In the data rows, 128 means zero.
Here are some points:
[123 145 126 137 120 131 134 106 128 140 133 134 142 152 142 125 139 136
 147 121 130 135]
[ 31  87 156 141  13  63  13 118 244 137  76 150  14 126 165  13 146 114
 139  69  87  12]
[124 109  46  99  80 143 130  13 120 118 101 167 159 134 142 107 116 115
 165 110 123 172]
[121 134 130 135 131 146 142 138 133 118 159 122 164 142 117 134 134 140
 142 151 129 143]
[153 138 117 127 142 144 166 127  92 119 135 110 127 127 104 158 123 145
 120 137 139 137]
[126 151 137 131 132 141 128 133 138 136 135 134 133 139 135 129 136 130
 131 147 135 143]
[ 56 145 146 164 121 127 104 136 126 109 136  70  46 148 130 117  94 155
 120 102 104  98]
[139 139 141 129 134 123 136 135 133 127 130 124 144 128 126 138 151 134
 123 144 138 128]
[161 118 119 130 141 136 154 138  98 125 129 121 153 131 105 147 119 137
 123 132 135 145]
[138 131 131 138 133 131 136 140 130 122 140 139 136 127 133 134 151 134
 133 141 140 141]
[131 117 134 134 115 127 141 133 158 146 131 140 127 137 144 123 153 132
 139 131 128 142]
[138 123 122 118 148 139 138 146 149 129 122 141 131 116 146 130 134 114
 124 148 141 137]
[109  75 119  82 166 132 131 178 123 127  97 125 127  45 133 113 123  72
  61 157 163 123]
[127 130 139 118 161 142 125 159 133 129 118 129 126 110 133 122 147 121
 111 145 145 116]
[108 148 143 151 124 153 136 147 124 112 143 108 108 150 130 127 121 142
 128 123 108 128]
[145 125 127 132 136 130 132 139 128 136 129 134 135 134 125 144 146 134
 128 139 130 138]
[116 138 146 141 129 135 123 132 139 140 147 129 133 139 140 134 134 133
 127 137 133 130]
[112 131 152 136 112 109 118 125 158 175 135 136 125 133 155 123 152 125
 140 118 121 121]
[130 102 115 130 110 145 171 137 142 102 101 154 125 135 147 116 141 128
 140 120 124 145]
[105 154 132 152 120 146 117 145 115  73 126 104  96 157 124 116  77 139
 127 116 100 134]
[112 143 144 146 124 137 132 134 131 138 150 112 129 151 134 131 102 142
 128 131 122 125]
[141 132 132 129 135 130 142 138 128 131 132 135 136 131 128 135 133 139
 128 128 139 139]
[146 117  74  99 127 157 165 103 115 124  94 163 137 127 147 117 131 112
 156 132 149 172]
[167 134 138 126 143 115 124 135 123 136 136 125 145 120 126 151 139 133
 122 142 135 130]
[168 127 135 130 152 115 135 133 118 147 125 124 135 116 125 156 143 135
 115 142 134 122]
[111 167 143 160 120 141 123 142 128 103 135  92  89 152 129 114 107 145
 121 123 108 123]
[114 159 136 129 131 139 138 124 136 135 140 134 152 143 138 140 121 133
 129 141 136 131]
[104 161 139 136 127 136 134 124 126 135 141 125 155 146 139 136 113 141
 127 143 128 114]
[140 114 122 144 118 133 171 128 130 127 137 144 163 141 126 126 118 132
 141 130 125 148]
[130 123  91 110 107 134 127  15 127 144 117 155 142 133 146 107 153 125
 162 125 150 163]
[120 150 156 133 139 117 125 146 126 143 166 115 124 128 124 140 124 137
 122 124 119 123]
[112 172 134 164 119 140 117 141 110  81 139  85 107 153 126 121  67 149
 123 123 103 132]
Here are 24 more points, each followed by its number:
[128 133 137 139 126 129 124 123 143 149 136 133 142 144 136 120 144 137
 141 122 128 138] 0
[161 129 150 121 153  91 110 128 121 144 137 107 121 114  98 175 142 140
 110 132 131 107] 1
[127 136 138 131 116 120 134 124 165 155 123 137 120 136 140 119 152 132
 141 130 131 122] 2
[142 151 141 143 136 128 131 129 128 134 156 112 131 129 122 147 147 142
 131 140 129 119] 3
[143 142 122 134 136 141 139 137 118 128 131 127 151 132 128 133 128 132
 134 143 136 143] 4
[122 141 142 138 130 126 135 121 133 147 150 124 142 134 139 136 145 138
 134 136 134 108] 5
[143 129 146 135 136 118 129 141 135 147 130 121 130 131 129 137 146 136
 132 144 137 136] 6
[137 131 145 139 137 126 126 127 122 145 138 120 140 136 123 146 145 139
 136 143 132 126] 7
[137 115 133 158 128 120 114 126  82 104 149 125 145 139  77 165 105 163
 146  79  71 130] 8
[100  89  74  42 157 149 126 167 140 105  53 133 101  52 153  75 109  15
  63 169 202 127] 9
[ 92 152 143 162 117 140 109 134 125 122 138 102  56 151 126 122 117 148
 137 116 119 117] 10
[143 135 136 135 138 128 128 142 117 139 133 129 173 129 121 141 124 140
 127 136 141 132] 11
[135 100  71  83 130 164 172 121 129 122 102 152 138 110 144 107 132 103
 125 145 159 166] 12
[107 136 138 149 111 127 118 114 130 132 142 144 144 144 126 127 128 142
 160 108  96 138] 13
[131 133  44 125  90 157 132  41 116 101 121 153 165 146 130 105  99 130
 174 115 111 186] 14
[ 92 137 144 141  91 105  91 116 167 183 137 130 113 143 155  94 152 138
 144 117 110 117] 15
[156 125 139 127 150  94 126 130 106 143 145  93 121 115  65 165 116 144
 116 130 132 114] 16
[136 114 141 119 146 128 118 144 134 129 129 138 147 105 135 135 149 115
 115 144 130 119] 17
[151 134 146 128 144 106 128 126 123 149 154 108 124 116  97 155 159 142
 112 137 136 117] 18
[122 122 122 141 117 136 138 124 144 124 141 141 129 143 138 127 124 138
 143 118 124 129] 19
[ 94 171 139 138 128 129 116 130 130 142 127 118 124 151 157 126 138 137
 131 136 131 117] 20
[124 135 138 133 122 127 119 105 143 153 140 141 134 148 133 124 134 141
 150 126 128 126] 21
[133 134 126 138 128 128 137 117 125 132 148 140 143 141 132 142 134 137
 145 124 126 149] 22
[123 130 144 152  72  93  70  72 126 136 155 139 129 144 124 124 135 147
 165  14  66 118] 23
Which of these numbered points is nearest to each point below, looking only along the 5 directions in which the first points spread most? Its number follows each.
[130 146 138 149 130 149 129 141 125 128 135 103 139 143 123 134 113 139
 127 144 127 129] > 3
[108  14  90  14 154 136 118 159 132 115  14 147  87  14 166  52 131  15
  23 147 171 113] > 9
[124 140 139 132 124 149 128 130 135 128 135 135 143 134 145 134 129 132
 137 136 130 122] > 0
[ 96 124 203 152 119  13  13 126  95 136 140  61  47 131  56 139 139 148
 121  39  41  12] > 10
[124 118  86  85 140 144 140 133 145 110  88 146 138 107 153 110 132  88
 122 149 159 151] > 12
[ 80  22 112  14 165 134 121 185 128 103  23 122  91  14 148  87 131  15
  14 159 167  95] > 9
[179 121 126 112 156  83 119 119  76 138 139 101 122  97  59 169 128 137
 114 130 131 116] > 16
[126 124 144 159  80  74  56  92  59 111 149 112 113 151  52 139  92 164
 155  14  13  92] > 10
[116 161 138 154 123 141 123 144 129 109 136 111 104 149 126 125 107 141
 125 134 105 128] > 10
[166 132 151 119 150  90 116 121 106 157 143 101 138 112 102 158 139 141
 110 126 136 120] > 1
[104  14 106  55 177 121 113 217 113  90  49 120  95  28 132 100 122  15
  14 168 146  85] > 9
[129 146 142 149 128 140 131 145 132 122 153 111 117 145 131 127 130 138
 131 130 124 136] > 3
[120 123 138 141 106 126 129 129 172 139 122 142 119 142 147 124 146 135
 152 121 123 113] > 2
